(in the rows, 128 means zero)
Turns in one plane each, and the order they were made in; the first pair answered:
K_563:
[115 163 125 172 137 108  94 130 162 149 118 121  76 128 105 126 121 116
 126 171 155 145 112 124 132 137 130  99 103 149 149 133 124 156 130 125
 107] -> [118 160 139 176 140 114 106 112 139 132 122 124 108 107  89 153 157 161
 125 155 121 140 101  99 148 163 133  95 138 140 143 147 122 126 126  96
 108]
[107 139  85 132 160 109 162 117 148 116 104 177 157 161 154 140 172  69
 169 102 119  98 111 117 147 101 128 123 106 114 109 151 166 119  97 145
 169] -> [110 142  79 128 160 109 164 120 144 114 104 175 159 157 152 138 174  73
 174 101 117  98 110 122 146 101 125 125 106 113 108 147 161 116  99 148
 168]
[119 144 154 118 140 121 122 115 144 122 128 113 128 135  55 117 142 190
 119 170 102 131  94 103 118 120 196 160 137 116 116 151 121 160 101 129
 124] -> [115 129 113  96 113 141 133 131  83 182 144 129 190 105 104 107 154 164
 128 124  65 179 125 126 137 167 127 105 122 136 136 136 118 150 135 122
  99]
K_184:
[121 123 121 172 135 133 151 179 172 146  87  92 146 170 145  89 105 115
 173 143 122 109 166 105  83  48 167 150  99 127 113  66 105 139 140 152
 130] -> [140 108 114 189 143 123 163 171 150 121  84 104 161 166 177 118 122  81
 173 105 122  81 171 102 111  66 127 130 128 119 109  71 111  91 139 137
 155]
[168 129  93 125 134  95 169 102 141 121 131 139 160 130 160 145 157  94
 100 118 131  92 134 107 115  92 116 120 153 133 121 114 152 127 129 122
 116] -> [171 138 100 122 135 101 168  94 130 138 140 148 165 114 144 156 169 110
  96 116 118 118 142 123 120 103 119 112 155 136 129 115 150 134 134 126
 100]
[126 122 150 101 155 124 115  63 126 118 124 142 125 125 103 146 147 163
 114 103  91 114 130 114 163 124 169 141 171 121 124 152  95 142 143 132
 113] -> [119 121 147  97 152 122 110  68 137 121 126 137 119 134 100 139 135 161
 116 114  99 111 128 111 153 115 170 148 167 122 124 153  94 156 137 137
 116]
[140 136 129 142 120 148 157 118 126 152 115 123 141 128 111 135 138 123
 114 152  86 180 128 139 119 142 150 109 121 141 147 126 123 132 112 133
 112] -> [127 133 122 137 120 145 148 128 149 147 113 106 129 149 118 115 119 123
 121 163  99 165 125 134 105 124 165 125 106 143 138 119 118 150 103 139
 117]
K_718:
[181 127 119 163 148 136 121 116 156 121 128 147 111 117 130 134 161 106
 126 143 132 110 116 148 132 119  99 122 176  96 114 107 128 122 134 150
 131] -> [173 124 109 162 142 139 127 117 142 137 130 152 125 115 137 130 168 101
 128 136 124 123 123 148 136 126  85 112 174  96 119 106 128 121 142 141
 126]
[123 110 117 127  85 117 161 166 147 125 164  96 171 159 177  83 117 114
 127 117 117 107 111 118 123  94 123 139  98  81 117 128  99 116 127 112
 111] -> [146 134 164 146 106 108 158 143 172  97 168 113 133 148 114 125 142 158
 104 144 124 118 101 123 125  84 177 165 117  72 118 150 116 126 112 127
 110]
[115 121 132 117 112 127 130 142 139 103 127  85 133 144 139 103 120 165
 149 126 107  92  97  77 119 106 153 167 141 132 114 134 113 125 117 102
 134] -> [137 137 148 113 115 136 131 129 118 118 135 118 139 110 103 139 155 195
 132 127  84 138 101  99 129 131 166 157 152 132 121 143 121 126 124 102
 109]
[131 116 113 143 136 117 120 138 136  82 120 104 126 161 190 117  99  94
 135 118 135  72 135 108 145 112 103 133 138 116 126 133 134 105 119 116
 165] -> [161 148 164 157 162 117 120 109 135  75 141 141  96 119 109 176 141 152
 102 139 117 115 127 130 162 125 153 147 155 113 129 151 147 108 113 128
 149]
K_745:
[153 135 164 114 130 148 132 127 100 157 159 185 147 106 140 105 114 145
 138 131  86 156 133 150 161 161 102 103 118 121 146 118 126 166 181 139
 113] -> [158 148 184 120 136 139 121 119 124 143 160 189 114 108 106 114 111 158
 128 154 100 155 131 157 153 138 139 125 113 118 145 119 130 178 169 155
 112]
[121 119 135 124 123 123 114 140 161 146 113 140 104 146 115 122 104 148
 116 155 140 156 126 145 111 111 157 152  95 125 141 125 134 181 114 167
 106] -> [ 94 104 113 111 114 130 117 151 151 156 112 115 144 158 143  87  94 151
 137 136 125 137 124 111 110 113 134 142 102 128 130 116 119 170 123 144
 111]
[122 133 148 139 148 132 128 111 128 115 131 130 137 126  94 140 144 196
 124 139 108 120 103 109 126 132 167 142 143 120 116 149 118 136 124 123
 129] -> [106 119 125 127 141 141 139 119 112 125 126 119 166 128 124 122 141 185
 138 119  95 108 106  93 129 148 140 127 155 120 111 147 111 121 128 107
 126]
[115 131 127 147 156  96 104 103 120  91 128  81 134 127 186 112 135 136
 169 152 143  71 121  47  86 108 120 121 189 119 138 145 101  97 130 101
 138] -> [142 124 126 154 152 107 113 105  84 108 130 113 143  99 208 139 152 100
 164 117 136  99 138  85 107 135  74  86 191 123 152 139 112  68 141 100
 137]
Pairs:
(two turns a pair)
[139 127 129 151 119 150  92 106 104 148 129 137 103 127 103 124 151 185
 123 131 136 145 118  79 127 133 154 143  98 136 161 131 169 115  89 146
 149] -> [120 112 111 139 113 155  96 123  97 150 126 115 126 148 134  94 141 173
 142 115 130 115 122  56 123 133 132 138 103 138 153 125 156 106  92 130
 163]
K_184, K_745
[126 116 131 141 151 134 118 131 150  89 118  91 103 159 146 104 112 112
 142 126 149  73 123 111 112  97 147 126 127 115 106 137 113 140 107 129
 137] -> [156 115 134 152 154 135 132 126 115  80 122 121 107 131 150 154 144  89
 130  99 147  86 130 132 143 125 121 105 148 115 122 142 129 100 112 127
 151]
K_184, K_745
[133 138 104 124 158 108 110 151 108  82 155 107 109 137 129  98 102  89
 176 131 147 101  82 123 128 131  86 152 174  96 135 147 122  63  64 103
 168] -> [151 155  98 118 145 126 113 150  77 139 168 148 112  95 117 114 113  84
 158 120 127 188 110 179 137 157  65 120 152 106 158 135 138  72  87 120
 133]
K_718, K_563
[102 112 123 106 145 136 125 129 150 160 127 170 158 123 122  92 115 155
 127 154  86 107  76 136 122 118 102 110 127 113 166 118 104 131 147 118
  87] -> [104 118 125 108 147 136 123 132 156 162 129 175 145 126 119  92 111 142
 122 159  96 121  79 148 112 114 101 110 112 115 169 114 108 136 145 125
  85]
K_745, K_184
[171 152 151 130 107 155 162 146  87 141 140 144 114 130  57 142 155 157
 157 105 119 123 133 114 178 117 164 121 167 125 105 121  80 151 101 132
  92] -> [155 145 141 128 107 148 159 157 120 127 126 110 102 162  67 115 127 142
 165 119 142  92 127  94 159  97 174 139 159 126  99 117  71 163  92 132
 111]
K_184, K_184
[110 134 101 146 130 113 118 165 155 136 130 145  98 148 109 136  58 106
  97 141 180 147 138 147 110 134 133 146 109 143 145  78 108 128  94 151
 152] -> [ 95 116  72 135 119 120 125 173 137 146 128 137 132 149 139 116  55  99
 117 115 164 134 145 128 112 149 101 127 112 144 139  72  97 114 100 130
 155]
K_745, K_745
[138 152 154 130 139 134  73 149 148 164 156 145  80 147  95 123 107 114
 122 169 164 168 123 152 117 107 140 138  76 135 160  88 135 177 144 161
 136] -> [161 158 172 142 146 135  80 134 130 157 161 166  85 122  78 156 136 127
 111 162 147 183 123 160 138 131 141 129  95 132 162  95 143 155 143 154
 137]
K_184, K_718
[ 88 118  99 108 103 146 129 143  92 163 129 111 179 130 162  75 112 136
 154 101  98 134 128 103 125 143  99 115 125 125 122 117 108 138 145 110
 104] -> [114 113 108 137 120 115 124 153 138 124 110 107 111 164 185  97  83  63
 144 115 166  99 128 124 114 103 105 132 111 124 125 110 121 127 122 135
 145]
K_745, K_718
[125 117 160 132 143 131 159 138 124  54 124 145 125  98  80 184 164 164
 106 115 126 104 119  80 155 148 145 128 169  86 130 138 114 101 153 124
 141] -> [108 102 129 110 127 149 163 148  98  92 128 140 173  91 115 158 156 160
 117  88 103 116 135  74 155 172  99 102 163  92 136 124 106  97 170 113
 125]
K_745, K_718
[123  77 151 113  75 134 123 112 104 130 141 120 120 126 151 126 114 115
 133 103 149  95 138 123 117 145  79 139 131 113 128 137  96  93 152 116
 125] -> [141 100 179 131  91 129 111 102 131 115 139 137  71 124 109 150 118 128
 112 132 171 108 136 146 105 125 121 163 123 113 135 145 108 111 138 140
 122]
K_745, K_745
[137 123 170 139 128 121 129 157 133 116 126 116 124 147  91 127 116 115
 127 147 137  82 113 130 142  92 108 148 116 126 162 158 109 125 114 142
 124] -> [135 108 151 133 115 128 141 167 107 130 130 122 153 131 113 125 121  99
 131 120 127  89 124 133 157 110  73 123 119 126 164 157 104 110 125 132
 127]
K_745, K_745
[153 107 166 154 155 107 127 122 148  63 131 108 121 130 108 181 125 149
 121 128 143  83  90  88 167 132 140 148 176 113 127 159 136  90 113 122
 161] -> [170 125 174 151 146 120 118 114 128  99 152 141 116  95  76 202 147 174
  99 135 121 148 106 126 172 152 147 136 166 122 144 159 142 106 121 132
 128]
K_718, K_745
[112 139 146 139 132 143 151 128  96 120 153 157 167 105 153 154 137 132
 128  89 111 114 109 102 144 135 100 136 132  98 125 138 110  79 135 110
 140] -> [ 89 136 126 125 119 146 146 146 114 130 140 128 162 135 171 110 101 115
 148 100 122 102 110  86 123 114  96 143 108 109 119 125  99 103 134 119
 138]
K_184, K_718
[153 147 142 134 144 151 143 108  96 128 166 149 147  85  97 123 151 167
  95  97 106 143 149 153 127 170 142 142 149 121 123 141 140  83 127 125
 120] -> [130 124 105 122 121 153 141 130  88 149 163 131 173 106 151  81 122 123
 124  76 116 130 158 146 120 169  95 123 133 126 121 128 127  83 137 115
 125]
K_718, K_184
[118 127 167 131 143 152 126 151 143  82 124  95 131  97  91 164 104 197
 113 111 140  86 117 112 136 135 179 166 176  99 119 127 124 157 146 168
  92] -> [ 91 124 132  99 116 173 124 166 118 140 137  97 165  94 109 132  96 197
 129 105 116 130 133 127 128 155 148 142 147 111 121 114 117 180 168 169
  59]
K_718, K_184
[111 150 131 117 129 154 130 132 144 145 157  96 174 113 115 115 125 144
 104 137 105 146 131 153 131 127 125 112 122 120 145 155 125 145 169 115
 129] -> [111 144 127 129 136 143 122 140 173 120 144  76 145 137 133 103  97 119
 109 148 135 112 123 145 120 101 127 127 114 117 143 149 122 147 159 124
 151]
K_563, K_184
[120 133 109  96 118 140 110 148 142 162 136 118 134 145 116  85  87 151
 115 146 131 154  96 139  93 124 144 126 121 146 130 100 122 171 122 143
 116] -> [136 104  99 122 125 126 133 153 127 115 118 117 152 154 163 105  90  93
 131 102 149  90  97 122 119 131 100 106 155 134 124 108 125 108 119 119
 163]
K_184, K_184
[145 111 104 126 148 133 132 126 116 121 147 126 170 152 120 108 117  75
 119 123 145 113 144 156 122 117 102  94 100 126 170  79 110 132 113 116
 125] -> [162 127 143 146 175 120 132 100 128  77 147 132 152 142  76 150 140 113
  99 135 136  96 123 142 128 112 146 117 131 115 159  94 117 124 101 116
 138]
K_745, K_563
[111 133 145 129 141 120 145 179 139  86 110 127 142 161 100 149  91 135
 134 154  93 161 139 120 100 101 122 118 151 124 114 172 167 160 103 118
 142] -> [116 119 134 127 137 121 152 182 129  81 111 123 160 166 121 150  92 120
 139 134  88 149 136 113 108 111 100 105 159 122 113 172 164 147 103 105
 150]
K_184, K_745
[116 123 106 116 115 152 127 134 106 142 134 115 157 122 139 113 121 142
 133 120 103 147 125 119 136 139 106 112 141 131 123 120 125 146 138 123
 124] -> [111 128 114 120 121 141 113 139 141 129 129 104 122 143 123 102  99 137
 131 146 132 135 115 115 113 109 134 137 126 129 117 116 129 168 127 135
 128]
K_184, K_563
[134 127 148 154 145 123 127 120 163 101 133 134  74 132 110 168 122 114
 105 156 151 107 124 131 136 120 149 144 133 132 123 136 129 127 115 142
 130] -> [122 102 131 149 145 130 139 126 135  92 127 117 125 135 146 145 129 111
 127 120 130  72 115  95 152 141 118 130 159 130 109 145 121  95 120 110
 144]
K_745, K_184
[124 119 123 134 134 117 133 143 158  93 135 103 122 157 173 112 110  87
 136 127 162  86 124 127 129  99 123 121 118 126 122 126 121 118 120 134
 156] -> [152 123 134 143 138 112 133 140 141 102 136 127 110 138 167 143 122  68
 120 123 167 117 136 160 142 109 114 102 120 129 136 125 138 109 125 139
 158]
K_745, K_745
[105 114  96 128 108 132 129 149 115 146 149 104 127 130 143  97  85  99
 122 133 130 107 130 113  93  99 123 128 135 120 131 101 153 142 104 118
 121] -> [120 133 126 129 119 141 140 126  84 143 162 134 150  91 104 142 134 143
 103 124  92 136 127 120 120 135 138 123 163 112 132 116 160 126 113 105
 110]
K_718, K_563
[106 124 117  82 118 139 141 147 143 160 155 118 147 138 119  89 122 120
 136 117 129 113 134 123 112 123 100 112 121 140 101 111 126 165 139 133
 128] -> [124 133 118  84 114 138 138 147 138 175 158 132 138 131 120 104 127 106
 129 116 132 134 136 149 115 124  93 108 118 143 111 109 133 165 140 143
 129]
K_745, K_184
[144 143 169 145 174 135 133  83 106  84 102 159  90 114 111 157 168 121
 108 139 123  96 107 141 153 144 137 152 167 106 130 146 110  95  92 148
 140] -> [138 144 136 118 147 156 131  97  72 157 121 178 116  96 130 137 160 105
 112 124 109 170 146 178 151 168  92 113 130 126 151 126 111 117 120 153
  99]
K_184, K_563
[112 130 118 126 130 146 138 140 106 123 137 155 148 138 122 105 143 146
 138 136 116 148 119 124 150 141 128 109 134 147 134 103 127 147 161  94
 110] -> [128 141 126 136 136 137 131 145 129 115 131 164 109 142 112 116 137 130
 126 152 147 157 121 146 137 121 142 122 118 144 138 100 133 161 148 116
 114]
K_745, K_563
[ 85 111 125  96 106 124 152 107 132 117 118 125 174 118 138 141 108 148
 129 105 117 119 139  90 161 119 125 124 150 110 120 137 117 138 151 120
 121] -> [108 120 122 109 108 111 143 114 153 132 114 145 116 125 141 154  85  98
 113 116 163 144 153 138 147  97 121 122 114 117 135 123 133 157 152 158
 125]
K_745, K_563
[136 150 184 138 137 111 143 133 159 130 124 135  81  98 113 173 125 167
 122 160 129 165  96 165 129 137 147 165 144 145 116 153 147 153 135 203
 127] -> [ 98 133 132 104 100 131 145 159 136 188 129 117 126 110 169 113 100 147
 152 141 115 188 118 165 115 154  95 138 113 162 120 132 133 166 157 199
 104]
K_718, K_184
[120 131 138 115 136 151 128 122 106 153 123 153 153 111  98 140 161 164
 112 126  94 177 135 144 152 158 154 119 150 128 117 143 147 120 126 113
 116] -> [ 97 134 143 112 142 143 119 126 149 132 112 125 123 148  93 107 129 175
 122 156 118 143 120 124 121 118 192 155 131 127 106 145 136 151 119 124
 123]
K_745, K_184
[103 154 139  81 129 146 103 150 130 143  99 149 132 100 105  99  49 116
 148 150 159 107 150 109 124  98 148 110 111 138 153 107  74 112 147 114
 141] -> [124 166 168 100 149 135 104 128 130 113  99 165 115  80  74 145  80 130
 118 152 154 104 144 107 144 102 170 123 139 130 154 124  86  91 136 114
 152]
K_184, K_718
[129 123 113 128 129 136 133 140 135 139 126 130 117 140 148 123 100  71
 136 124 145 120 142 148 128 109  97 119 106 127 132 102 131 118 133 143
 136] -> [140 132 145 144 147 123 129 123 155  98 123 127 102 138 110 150 115  96
 122 135 141  91 121 128 134 102 132 142 132 112 121 117 132 107 117 137
 150]
K_184, K_563
[132  98 150 119 129 102 118 144 130 121 115 110 103 151 187 114 110  72
 163 113 164  68 143 125 135 146 110 109 119 107 122 111 144  91 119 134
 188] -> [154 119 169 129 132  93 114 137 147 108 121 123  72 145 155 140 120  72
 145 134 182  85 142 148 130 134 136 117 117 104 130 117 153  99 113 152
 185]
K_745, K_745
[136 143 149 127 151 120 129 122 138 116 130 138  97 120  96 161 127 122
 110 137 140 139 122 129 138 121 140 151 133 113 132 131 127 122 118 139
 139] -> [140 140 126 125 137 124 125 133 132 142 128 145 106 120 114 146 118  96
 120 135 150 162 142 151 132 123 113 137 111 121 140 117 128 129 138 145
 125]
K_563, K_563
[152 128 147 144 142 113 118 121 160 130 126 118  93 125 111 139 142 169
 107 139 126 110 119 136 121 117 161 129 108 136 128 126 125 143 134 137
 123] -> [140  99 110 125 124 124 132 131 125 148 126 112 149 121 164 115 147 151
 131  99 100 104 129 119 135 142 110  96 117 141 127 121 115 118 148 112
 123]
K_745, K_745
[ 98  92 116 123 154 136 137 140 130 123  98 120 152 174 166 122  96 114
 138 123 134 107 127 102 123 107 104 111 120 112  99 109 146 105 135 104
 139] -> [113 105 122 133 159 123 128 138 143 128  96 130 120 181 159 135  89  90
 130 133 155 119 133 128 117  94 100 116 109 115 110 106 158 118 135 120
 140]
K_184, K_563
[102 127 109 104 108 151 110 147 155 179 124  98 135 148 142  89 107 122
 140 143 116 152 122 132  95 106  95 135  86 158 131 109 113 163 147 162
 108] -> [117 131 153 117 133 152 121 109 137 137 133 111 160 113  94 141 168 198
 126 137  68 131  89  95 127 133 129 150 147 136 118 141 115 125 135 131
 110]
K_718, K_563
